Each path below is one point turned by a fixed rotation once a step. After each direction that follows a path, write how fast that rotation turns it, in degrees each step (0 if it stays still).
Each turn is a multiple of 5 degrees from 10 to 175, or 0.
Each row of a path follows its step; steps can be skipped.

step 3: [ 0.82 -2.90 -2.86 -1.37  1.25 -0.07  0.76  2.32  0.54  1.66 -0.57  1.26
 -2.66 -0.51 -0.29  0.79  0.48 -1.29  0.65  0.11  0.61 -2.16 -1.15 -2.01
  0.68 -1.10  0.25  0.52 -0.73 -3.08  0.09 -1.62 -0.38 -1.20  0.18  2.13
 -0.15 -1.46  1.08 -2.47  0.03  0.02  0.33 -0.36  0.27  1.38  1.63 -0.14
 -1.78 -0.55  0.16  0.77 -0.71 -1.22  2.27  0.75]
step 5: [-0.59 -0.33 -1.91 -0.44  0.07 -1.23  1.82  3.44 -0.27 -0.74  1.89 -3.11
  0.74  0.93  0.69  0.99 -1.46 -0.70  0.84  0.45 -1.87 -2.22  1.14 -0.03
 -0.87 -0.24  0.24 -0.87  0.02  0.19  0.05  0.48 -0.05  0.72  2.78 -0.11
  1.96  1.15 -0.47 -0.08  0.29  0.59  1.68 -1.27 -0.31 -1.27  2.54  0.14
 -0.32  2.04  0.57  1.11 -0.22 -0.33 -1.58 -3.29]
step 7: [ 0.21 -0.26 -0.21  1.93  0.40  0.54  0.97  0.06  0.19  3.59 -0.17 -0.33
  0.75 -0.78 -0.86  1.64 -1.27  0.31  0.45  1.00 -1.63  0.83 -1.00  1.66
 -0.23 -2.00  0.27  0.83  0.75  1.63  2.50 -0.23 -1.81 -0.40 -1.49 -0.79
  0.51  0.32  1.02  0.68 -1.23  0.20 -2.19  1.26  1.81 -0.14  0.55 -2.88
 -0.95 -0.64  0.35  3.64 -0.17  0.54  1.28 -2.75]
step 8: [ 0.00 -0.09 -0.07 -0.82 -0.61 -1.13 -1.86  0.54 -2.05  0.60 -0.88  2.15
  1.02 -0.25 -0.70  2.22  0.96 -0.56  2.38 -0.78  0.52  1.16  1.17  0.99
 -0.48  0.49 -1.32 -0.59  0.29  0.13 -0.63 -0.41  0.01  2.71 -1.19  0.50
  2.64  0.99 -2.85  1.52  0.99  0.53 -0.75  0.41  2.89 -1.92 -2.45  1.59
  0.61  1.93 -1.10  0.84 -0.64 -0.56  1.48 -1.60]
step 10: [-1.74 -0.20 -0.83 -0.89  0.34  1.15 -0.81 -0.17 -0.16  1.02 -0.46 -0.57
  0.09 -1.26  0.05 -1.00 -0.15 -0.24  0.25 -0.28 -1.66  2.41  0.45  0.00
  0.05 -1.13 -0.37 -1.02  0.55 -0.18  0.23  2.87  0.36  3.20 -1.86  1.47
  1.24  1.06  1.02 -1.71 -1.68  2.55 -1.99  0.36 -0.64 -0.06 -0.28  2.69
  1.39 -3.43  1.76 -0.03 -0.24  0.85 -0.07  2.23]
step 19: [-0.97 -1.24  0.40  2.36 -1.83  2.99 -0.64 -0.31 -1.40  0.25 -2.29  1.62
 -1.73 -0.58 -0.21  0.63  1.15  0.03  0.10 -0.85 -1.01  3.10  1.15 -2.19
 -1.08  0.74 -1.35 -1.94  0.17 -0.23  0.84  0.68  1.37  0.69 -0.72 -2.58
 -0.43  0.01  1.57  0.01 -0.48 -0.24  1.07  0.89  0.34 -1.36  1.81 -0.57
  0.07 -0.16  0.44  2.40  2.13  2.35  0.21  0.96]
step 21: [ 1.24  1.08  1.06 -1.28 -0.28  2.16 -1.45  0.85 -1.27  0.99  0.40  1.31
 -0.94  0.65  0.12 -0.39  1.13  1.19 -1.28  1.02  2.58  0.14  0.84  0.18
 -0.11  0.37 -1.89 -0.64  3.40 -0.60 -2.36  1.62  0.93  0.11 -0.92  1.39
  1.27 -1.05 -0.16 -2.89  1.79 -1.83  0.39 -0.29  0.87 -1.05 -0.07  2.38
 -0.96 -0.30 -1.13 -0.72  0.54  0.50  1.11 -2.94]
step 23: [ 0.70 -2.79 -0.62  0.82 -0.88 -1.50  1.05 -0.41 -1.60 -0.65 -2.21 -0.24
 -1.74  0.16  1.02 -0.77 -1.56  0.37  0.31  1.89 -1.66 -0.13 -0.02  1.16
  0.99  1.34 -0.41  0.97 -1.42  3.71 -0.85  2.80  0.42  0.83 -0.36  0.96
 -0.43 -0.02  0.43 -2.70 -0.22 -2.16 -0.69 -0.12 -1.62 -0.94  1.34  1.80
 -0.74 -2.18  1.09 -1.44  0.17 -0.48 -1.13  0.35]
Speeds:
[ 0.08  0.40 -0.29 -0.31  0.18 -0.10 -0.19  0.00 -0.02 -0.29  0.30  0.66
  0.37  0.02 -0.20  0.54 -0.40  0.54 -0.46  0.27  0.52  0.10  0.38 -0.25
  0.65 -0.11  0.25  0.07  0.49 -0.03 -0.54  0.08  0.69 -0.38  0.01  0.23
 -0.16  0.47 -0.08  0.65  0.11  0.23 -0.38 -0.46  0.11 -0.13  0.52  0.25
 -0.10  0.40 -0.27  0.24 -0.47 -0.46  0.16 -0.15] : 85
[ 0.39  0.16  0.31  0.15 -0.01  0.32 -0.53  0.10 -0.71 -0.06 -0.20 -0.23
 -0.31 -0.12  0.25 -0.50 -0.05 -0.09  0.55 -0.15  0.30 -0.63  0.10  0.45
 -0.39 -0.31  0.86 -0.33  0.17  0.13 -0.61 -0.12  0.61  0.14  0.19  0.21
 -0.65  0.15  0.18 -0.42 -0.29  0.33 -0.64  0.17 -0.12  0.05  0.12  0.09
  0.04  0.04 -0.21  0.14  0.60 -0.20  0.35  0.19] : 35
[ 0.16  0.09  0.45  0.24 -0.18  0.56  0.31 -0.58  0.08 -0.04  0.08 -0.30
 -0.22  0.55  0.26 -0.27 -0.11 -0.01 -0.13  0.38  0.05 -0.11  0.33 -0.56
 -0.37  0.48  0.35 -0.35  0.01 -0.60  0.13 -0.45 -0.31  0.06 -0.33 -0.89
 -0.17  0.27 -0.14  0.29  0.15  0.17 -0.53  0.17  0.50 -0.57  0.20 -0.07
 -0.15 -0.03  0.40  0.19 -0.20 -0.42 -0.38 -0.67] : 55
[ 0.23 -0.68  0.62  0.42  0.60  0.74 -0.06  0.23  0.25 -0.39  0.27  0.20
 -0.03 -0.34 -0.18  0.38 -0.59  0.04  0.04  0.17 -0.11  0.05  0.46  0.38
 -0.37 -0.01 -0.45  0.36  0.03 -0.12 -0.05  0.25  0.45 -0.19  0.14 -0.19
  0.02 -0.21 -0.36 -0.40  0.08 -0.73 -0.38 -0.41 -0.08 -0.35  0.03 -0.12
 -0.63  0.33  0.55 -0.03  0.18  0.46  0.00  0.21] : 175
[ 0.92 -0.04  0.01  0.05 -0.50 -0.17  0.36  0.82  0.55 -0.22  0.56  0.14
 -0.23  0.18 -0.31 -0.22 -0.34  0.05  0.22 -0.18 -0.06 -0.28 -0.20 -0.26
 -0.63 -0.16  0.30  0.65  0.18 -0.37  0.01  0.62 -0.21 -0.06 -0.14 -0.04
 -0.02  0.53  0.51  0.42 -0.35  0.13  0.32  0.35  0.32  0.48 -0.30  0.11
 -0.16  0.24  0.23  0.33 -0.15  0.04  0.26  0.16] : 175
[ 0.51 -0.44  0.21  0.26  0.56 -0.07  0.60  0.05 -0.57  0.16  0.12 -0.30
  0.04 -0.26  0.31  0.85 -0.23  0.29 -0.36  0.33 -0.24 -0.14 -0.50  0.38
 -0.18  0.19 -0.03 -0.64  0.06 -0.34 -0.37 -0.05 -0.04  0.40  0.14 -0.07
 -0.05  0.09 -0.43  0.48  0.47  0.15  0.33  0.57 -0.47  0.63 -0.04 -0.31
  0.31  0.10 -0.21  0.48 -0.18 -0.16 -0.14  0.25] : 35
[ 0.25  0.09  0.24  0.05 -0.27 -0.58 -0.35  0.24 -0.16 -0.10  0.34  0.36
 -0.33 -0.59  0.01 -0.01 -0.01  0.00  0.33  0.38 -0.48 -0.01 -0.03  0.34
  0.03 -0.03  0.07  0.00 -0.44  0.49  0.32 -0.21 -0.46 -0.32  0.15 -0.16
  0.25  0.35 -0.33  0.64 -0.43 -0.13 -0.61 -0.16 -0.90  0.05 -0.25 -0.12
 -0.44 -0.09 -0.29 -0.08  0.15 -0.22 -0.31 -1.01] : 40

step 2: [-0.15  0.85 -0.98 -0.03 -0.48 -0.44 -1.91 -0.18 -0.11 -0.10 -1.03  0.21
  1.40 -0.25  0.80  0.87 -0.83  1.67 -1.89 -1.55 -1.73  0.16 -0.98 -0.87
 -0.48  1.24 -0.22  1.13 -0.31 -0.79 -3.59 -0.21 -2.66 -2.52  1.62  0.49
  0.79 -0.34 -1.39  0.30 -1.81 -0.52  1.24  1.80 -0.32 -2.63  0.96 -0.35
  3.08 -0.36  0.67  1.96 -0.47  0.38 -0.32  0.67]
step 3: [-0.19  0.07  1.93 -1.21 -0.63  0.93 -1.03 -2.43  1.54 -0.38 -2.74  0.76
  0.13  0.40 -0.03 -0.52 -0.86  1.89 -1.92  0.73 -1.56  3.35  2.44 -0.53
  0.39  2.07  1.27  1.52 -1.64 -2.79  1.17  0.89 -0.32 -1.36 -0.49  1.36
  0.65 -0.86  0.70 -0.56  0.35  0.08  0.44  0.70  0.57  0.23  0.87 -0.28
  1.96 -0.99  0.43  0.18  0.43  1.61 -1.44  0.92]
step 6: [ 1.97 -1.16 -1.51 -0.16 -2.34  0.86  0.03  0.11  2.87  0.27 -1.19  1.58
 -1.37  0.26  1.29  0.06 -1.96 -2.01 -0.92  1.45 -0.79  1.89  0.69 -0.37
 -0.46  1.88  0.38 -0.04 -0.70  0.27  0.86  0.43  2.22  0.11  0.33 -1.12
 -0.55 -2.04  1.32 -0.97 -2.18  1.06 -0.56  1.78  2.38 -0.61 -0.94  0.70
  0.79 -0.40 -1.20  0.09 -0.18 -0.17 -1.43 -3.02]
step 9: [-0.53  0.02  1.56 -0.12  0.83  0.16 -2.19 -1.73  0.66 -0.04 -0.92  1.33
 -1.58  1.48  2.30  0.20  2.43 -0.86 -1.68  0.98 -0.06 -0.22 -0.83  0.89
 -0.80  0.55 -0.25  1.18 -2.28  1.62  0.21 -1.09  2.30  0.41 -0.54 -0.80
 -0.37  0.99 -0.27 -1.10 -3.50  2.34 -1.57  0.62 -0.18 -1.21 -0.74  0.15
  0.34  0.88 -1.03 -3.17  0.04 -1.01 -0.03  0.25]
step 10: [-1.79  2.42  0.36  3.39  0.34 -0.40  0.02  0.58  1.45 -1.98 -0.87  0.21
 -0.57  1.28  2.34  0.11  1.19  0.29 -1.73 -0.90  0.25 -1.26 -0.58 -0.23
 -0.39  0.95 -2.61 -0.95 -0.77  0.21  2.03 -1.00  0.69 -0.14 -2.07 -0.11
 -1.33  1.31 -1.07 -2.29  1.57 -0.41 -0.81  1.13 -1.03  0.09  1.19  1.38
 -0.50 -2.37  0.23 -1.34 -0.21 -1.59  0.32 -0.83]
step 17: [-1.92  0.54  0.94  0.40  0.11 -0.76 -1.34  0.03  1.67 -0.57  0.47 -0.34
  1.47  0.30 -1.10  0.43 -4.30  1.26 -0.24  2.16 -1.39 -1.97 -0.91  0.12
 -0.82  1.64 -0.58  2.09  0.27  0.90 -2.12 -1.27 -1.14 -1.80  0.17  0.55
  0.49 -0.46  0.52  0.12 -0.21  0.10 -1.24  0.58  2.26 -1.30  0.94  1.00
  1.31  0.42  0.23  2.58 -2.44 -0.03 -0.21  1.21]
step 20: [-1.94 -0.15  0.15 -0.40 -0.54 -0.73 -1.32 -0.65  0.01  0.09 -1.10  0.82
 -0.22  0.01  0.37  0.73 -1.81  3.02 -1.45  2.17  1.25  0.19 -0.55  0.46
 -0.72  0.93  0.45 -0.31  0.86 -0.30  0.54 -0.57  1.40 -0.44  0.80  2.45
 -0.41  1.38  0.41  0.47 -0.83 -0.82 -1.07  1.65  0.59  0.30  1.11  1.32
  2.61 -0.01  0.89  0.28  1.90  4.67 -2.40 -0.97]
step 24: [-0.78  0.86 -0.73  1.36 -1.12  0.66 -1.41 -2.08  1.02 -0.50 -0.80 -0.57
  0.45 -0.76  1.31  2.05  1.40 -1.55 -0.54 -0.15 -1.10 -0.38 -0.26 -0.68
 -2.14  2.43  2.05  1.14 -2.74  0.03  0.81 -1.77  0.77  0.35  2.61 -2.67
  0.86  0.59  0.47 -0.54 -2.99 -0.65 -1.11 -0.22 -2.03  0.85 -0.45  0.81
 -0.25  0.39 -0.46 -1.09  0.12  0.04  1.85 -0.91]
Speeds:
[-0.20  0.08 -0.31  0.55  0.01  0.21  0.22  0.53  0.20  0.38 -0.30  0.09
 -0.46  0.08  0.50  0.20  0.03 -0.04  0.02 -0.35 -0.56  0.24  0.04  0.02
  0.79 -0.19 -0.18 -0.61 -0.39 -0.22 -0.75 -0.04 -0.07 -0.23 -0.56  0.01
 -0.07 -0.43  0.66 -0.10  0.06  0.06  0.40  0.25  0.20 -0.36  0.24 -0.54
  0.29 -0.55  0.27 -0.10 -0.31 -0.49 -0.19 -0.38] : 90
[ 0.06 -0.12 -0.02 -0.60  0.13 -0.36  0.13  0.05  0.43  0.19  0.16 -0.19
  0.05  0.61  0.45 -0.45  0.00  0.21  0.21 -0.06  0.42  0.69 -0.19  0.11
 -0.89  0.08 -0.36 -0.17 -0.02 -0.65 -0.08 -0.22 -0.29 -0.17  0.71 -0.20
  0.56 -0.27  0.36 -0.26  0.33 -0.09 -0.02 -0.51  0.08 -0.28 -0.02 -0.38
 -0.06 -0.51  0.16 -0.06 -0.66  0.28  0.42  0.01] : 130
[ 0.07 -0.22 -0.25  0.06  0.75  0.32 -0.08 -0.41  0.45  0.18  0.84  0.00
  0.00 -0.59 -0.29 -0.10  0.32  0.70 -0.16  0.14  0.47 -0.06 -0.08  0.03
  0.28 -0.18 -0.30  0.07 -0.26  0.47  0.25 -0.28 -0.33  0.01  0.01  0.04
  0.57 -0.05  0.05 -0.32  0.31 -0.06  0.12  0.56  0.51 -0.26  0.48 -0.13
 -0.49 -0.05 -0.63 -0.35  0.25 -0.51  0.27 -0.36] : 20
[ 0.53 -0.14 -0.18 -0.15 -0.04  0.06  0.38 -0.29  0.11  0.29  0.34  0.12
  0.17 -0.06 -0.26  0.40 -0.19 -0.61 -0.47  0.42  0.08  0.83 -0.06 -0.27
  0.13 -0.29 -0.28  0.03  0.00 -0.97  0.09  0.19  0.23  0.04 -0.54 -0.50
 -0.69 -0.18  0.10 -0.63  0.05  0.24  0.05 -0.26  0.37  0.15  0.13 -0.28
 -0.37  0.39  0.01 -0.12  0.76  0.29  0.06  0.09] : 145
[ 0.61 -0.02  0.20  0.44 -0.77  0.34 -0.02 -0.06  0.07  0.36 -0.08  0.30
 -0.04  0.36 -0.60 -0.41 -0.11  0.27  0.27 -0.35 -0.06  0.20  0.02  0.03
  0.08  0.24 -0.25  0.22 -0.21 -0.18  0.30  0.00  0.85  0.71 -0.18  0.04
  0.74  0.18 -0.38  0.19  0.20 -0.57 -0.03  0.08  0.15 -0.19 -0.45 -0.91
 -0.14  0.18  0.00 -0.12 -0.11 -0.03 -0.49 -0.15] : 145
